First come named moves, each a turn or a mirror, each shown by rows before and after it. For each pair of rows after them, which moves, in which order, take the first row to the second? The first pair is done for you.
M (before => after):
[ 2.22 -2.64  0.95  0.39 -2.46  0.68  1.46  1.64 -1.19 -1.35  0.25  0.58
 -1.66  0.22 -1.65  0.75 -2.16  1.23  0.76  3.67  2.26  5.18 -1.12 -1.15
 -1.72  1.56  0.55  0.35  1.76 -0.34  0.42 -3.15] => [ 3.18 -3.08  1.09 -1.59 -2.58  0.47  1.41 -1.24  0.96 -0.98  0.77  0.03
 -0.43  1.70  0.74  0.88 -1.09  0.68 -0.11  1.69  1.33  6.87 -0.91  0.26
 -2.59  1.41 -0.71 -0.88  2.30 -1.18  1.02 -2.05]
[ 0.53 -2.85 -0.99 -1.62  4.38 -0.59  0.47  0.99  2.54 -0.16  1.50  0.27
  0.16  0.47  0.51 -0.23  2.06 -0.75  0.05 -1.62  0.02 -1.59 -1.46  1.76
 -0.03  0.03 -2.08 -1.75  1.32  1.10  1.90  0.61] => [-0.19 -2.13 -1.10  0.00  4.33 -0.36  0.74  3.77  0.05 -0.66  0.49  1.24
 -1.65 -0.97 -1.84 -0.04  0.36 -0.10  1.30  0.24  1.09 -3.02 -1.54  0.60
  0.28  0.46 -0.73 -0.68  0.72  2.05  1.46 -0.27]
[-0.91 -0.76 -0.80  0.98  2.58 -0.97  0.56  2.86  0.26 -1.72 -0.66 -0.06
 -2.19 -2.04 -4.59  0.42  0.96  1.02  1.55 -0.01 -0.38 -3.38 -0.62  2.04
  2.48  0.04  1.17 -0.21 -0.98  1.87 -0.67 -0.26] => [ 0.17 -2.02 -1.18 -2.05  2.97 -1.29  0.48 -1.29  3.67 -1.52  1.26 -1.05
  0.84 -0.42  0.02  0.63  3.25  0.21 -0.09 -2.41 -1.75 -1.00 -0.17  3.39
  1.38 -0.14 -0.96 -1.79 -0.03  0.18 -0.49  1.24]
K (before => after):
[-1.04  1.25 -2.29  2.26  3.72 -1.13  0.05  1.60 -1.75  2.52 -1.03  0.26
  1.32  0.82  0.75 -2.19 -0.01 -1.40  1.43 -1.57  0.96  1.42 -1.69  3.38
 -0.29  0.05  1.31 -0.67 -1.06 -0.71  2.97  0.99] => [-2.75  3.32 -1.55  1.77  0.35 -0.26 -2.05  2.58 -3.59  1.71 -1.59 -0.49
  0.73  0.06 -1.51 -1.62 -0.30 -1.06 -0.32  0.26  1.22 -0.46  0.98  0.49
  2.04 -0.14  2.05  1.03 -2.96  0.17 -0.04  1.17]
[-1.64 -0.19 -1.10  2.25  0.69  2.39  1.34  0.99  1.25 -0.64 -1.16  1.20
 -0.29  1.19 -1.24  1.15  0.18 -1.16  1.86 -0.89  0.76 -3.10  1.15 -0.30
 -3.67 -0.06  1.35  2.15 -1.32  1.17  1.18 -3.27] => [-1.87 -0.37 -1.31  2.44  0.51  1.95  1.52  0.50  1.32 -0.85 -1.04  1.34
 -0.56  1.25 -1.61  1.39  0.55 -1.27  1.84 -0.69  1.17 -3.50  0.83 -0.25
 -3.86 -0.03  0.92  2.29 -1.37  0.84  1.75 -3.17]
[-0.81  2.45  0.63 -1.56 -3.01 -0.38 -0.33 -3.34 -2.34  0.26 -1.42 -1.71
 -0.50 -0.16  2.77 -0.45 -0.92  0.63 -2.75 -1.34  0.37  1.34  2.50  0.89
  1.34 -0.99  0.37 -0.61 -1.07  0.46 -1.62  2.10] => [ 0.45  0.96  0.02 -0.79 -0.53 -1.32  0.67 -3.94 -0.71  1.24 -0.99 -1.09
  0.09  0.38  4.47 -0.60 -0.40  0.08 -1.77 -2.59  0.40  2.99  0.84  3.48
 -0.06 -0.35 -0.13 -1.59  0.19 -0.17  0.07  1.66]
[-0.09  0.16  2.41 -1.48 -2.25 -0.16 -0.41 -0.49  1.33  0.07 -0.71 -0.24
  0.71  0.87  0.87  0.89  0.02  1.98 -0.32  0.02 -0.64 -0.61  1.99 -1.20
  0.34  0.05 -0.20  1.22  0.67  0.50 -2.02 -1.01] => [ 0.96 -1.36  2.15 -0.74 -0.47 -1.10  0.66 -1.16  2.37  0.72 -0.09  0.13
  0.92  1.28  1.95  0.88  0.23  1.52  0.29 -1.13 -0.92  0.77  0.92  0.72
 -0.92  0.12 -0.71  0.48  1.56  0.24 -0.41 -0.88]
U (before => after):
[ 1.00 -1.11  0.10 -0.94 -1.67 -0.47  0.80 -4.75 -0.77  0.32  1.42  0.07
  1.73 -0.20  2.50 -0.20  0.89  0.06 -1.88  0.17 -1.14  2.47  1.19 -1.21
 -0.31  1.65 -1.47 -1.25 -1.83 -0.30 -0.02  0.79] => [-0.54  0.77  0.03  1.23 -2.38 -0.46  1.49 -3.19 -2.44  0.39  0.02  0.64
  1.59 -1.52  1.28  0.34 -0.79 -0.40 -1.48  0.98 -1.09  2.66  1.19 -2.51
  0.10  1.24  0.07 -0.18 -2.89 -0.85 -0.85 -0.23]
[-1.19 -0.35 -0.31 -1.49  0.32  0.48 -0.93  2.82  0.08 -0.73 -0.49 -1.03
 -0.71 -0.74 -2.53  1.23  1.26  0.31  0.30  1.52  0.34 -4.14 -0.20 -0.67
  1.87  0.36  0.32  0.44 -1.36  2.55 -1.06  1.06] => [-1.24 -0.11 -1.25  1.40  2.51  0.41  0.84  4.17 -0.55 -0.21 -1.36 -0.08
 -0.05 -1.56 -2.10  1.29  0.40 -0.18  1.72  1.12  0.26 -3.75 -2.25 -0.30
  1.25  0.45  0.75  0.03 -0.54  1.80 -0.34 -0.38]
[ 1.95 -4.81  1.22  0.27  0.86  0.31  0.30  0.05 -2.13  1.34  0.40  1.26
 -1.25  1.47 -1.49 -1.14 -1.74 -0.24  0.45  1.40  1.10  1.25 -0.78  1.94
  0.76 -0.09 -1.17 -1.02  2.12 -0.04  1.60 -2.26] => [ 2.17 -4.36  2.17 -1.60 -1.47  0.71 -1.03 -0.65 -1.79  0.61  0.49  0.34
 -1.81  1.80 -1.98 -0.96 -0.89  0.20 -0.49  1.64  0.98  0.85  0.85  0.25
  1.95  0.17 -1.72 -0.21  1.12  0.48  0.44 -1.29]
[-0.91 -1.53 -0.17 -2.83  2.99  1.22 -0.65 -0.53  0.61  1.36 -1.45 -0.98
  3.85  1.24  3.72 -0.66  2.41 -2.04  1.07  0.17 -2.32  0.54 -3.09  1.94
 -3.23  0.88 -0.79 -0.98  3.11  0.37  0.99  2.47] => [-1.66  0.64  0.89 -4.70 -2.77  2.94 -3.39 -1.05 -1.19  0.46 -2.03 -1.74
  2.44  0.69  1.43 -0.17  2.06 -1.24 -0.75  2.52 -1.93 -0.89  0.91 -2.02
 -0.86  0.51 -0.02  0.64  1.30  1.15 -2.45  2.82]

Each pair is 2 to 4 moves apart.
[ 1.69 -0.82  0.54 -1.54 -2.85 -0.23 -0.19 -4.52  0.33  0.36 -0.31 -0.02
  0.05  0.28  2.55  0.17  0.55  0.05 -1.39 -1.79 -0.40  2.23  1.41  0.18
  0.22 -0.17 -2.17 -0.10  0.70 -0.36 -0.25  1.15] => [ 0.98 -0.26 -0.77  1.77  0.45 -0.55  1.96 -2.79 -0.47  1.43 -0.58  1.30
  0.95 -0.35  2.90 -0.30 -0.58 -0.69  0.20 -2.17 -0.51  2.75 -1.14  1.66
 -1.30 -0.27 -1.85 -0.37  1.44 -1.13  1.16 -0.14]	K U U
[-2.14  1.31 -1.76  2.65  0.62  1.57  1.17  0.42  0.01  0.22 -0.70  0.49
  1.88 -3.13  0.68 -0.01 -0.55 -0.20 -1.97 -0.57 -2.47  0.78  0.61 -2.24
  0.16 -1.81  0.25  1.47 -0.96 -0.65 -1.68  0.32] => [ 0.17 -1.66 -1.01  0.48  0.72  0.52  1.58 -1.52  2.73  0.73  0.81 -0.03
  1.54 -1.41  3.14 -0.36  0.76 -0.67 -1.67 -2.26 -2.44  2.10 -0.25  0.37
 -1.79 -1.44 -1.35 -0.02  0.35 -0.52 -0.18  1.28]	K U U K
[-0.09 -0.38  1.77 -3.20 -1.97 -0.94 -1.32 -2.36 -0.22  0.03  0.25 -0.59
 -0.13  0.40 -1.25 -1.22 -0.37  0.38 -2.01  0.14  0.79 -0.87  0.01 -0.06
  0.03 -0.41 -1.04  1.11 -1.16 -0.58 -1.24  1.30] => [-1.87  1.06  1.02 -0.95 -0.49 -0.56 -0.87 -0.05 -1.35 -0.63 -0.22 -0.25
  0.38 -0.99 -2.13 -1.35 -1.60  0.51 -1.52  1.09  0.69 -1.60 -0.34 -0.76
  0.56 -0.80  0.44  2.14 -2.23 -1.02 -2.02  0.80]	U U K
[-2.98 -1.23  0.46 -1.56  1.12  0.42 -1.90  5.43 -0.37  0.07 -1.09  1.80
 -0.65 -0.53 -4.79  2.43  0.88  1.27 -0.77  0.25  0.22 -5.19 -1.62  1.62
 -0.43  0.64 -1.74 -1.94 -0.74  5.17 -0.21  1.03] => [-3.62  0.34 -1.61  2.04  5.09 -0.24  0.87  4.68  0.45  0.98 -1.09  2.94
  3.40 -1.04 -1.15  2.01  0.10 -0.06  0.16 -2.02 -1.40 -2.50 -3.71  2.95
 -2.12 -0.49 -1.61 -1.93 -0.11  1.61  0.65 -0.30]	M K U U
[-0.03 -2.80  1.44 -1.83  1.97  0.82  0.34 -0.82  1.68 -1.98 -0.47 -0.60
 -3.71  3.12 -0.73 -0.35  1.09  1.80  1.50  1.43 -1.03 -3.01 -0.69 -0.41
  0.71 -1.66  1.11 -2.31  1.78  1.04 -1.57  1.49] => [-0.55 -0.17  1.26 -2.17 -0.11  1.08 -0.34 -2.55  1.53 -1.94 -0.35 -0.80
 -2.38  2.71  0.14 -0.17  0.89  0.98 -0.16  1.44 -1.72 -1.57  1.15 -2.79
  1.82 -2.23  1.41 -1.76  0.60 -0.61 -3.01  1.60]	U U M U
[ 2.22 -2.41  1.11 -4.10 -2.24 -0.51 -1.93 -1.26  0.83 -0.23  1.41  1.29
 -1.56  2.01  3.84  0.20 -2.34  0.62 -4.46 -1.01  0.53  4.44  3.15  0.72
 -0.03  0.16 -0.44 -0.61  1.46 -1.49  0.25  0.98] => [ 2.34 -2.74  0.73 -3.90 -1.25 -0.72 -1.20 -1.24  1.24  0.25  1.21  1.37
 -1.24  2.14  4.49 -0.23 -2.21  0.50 -4.35 -1.53  0.93  4.18  2.29  1.39
 -0.78  0.36 -0.68 -1.14  2.19 -1.65  0.85  0.77]	U U U
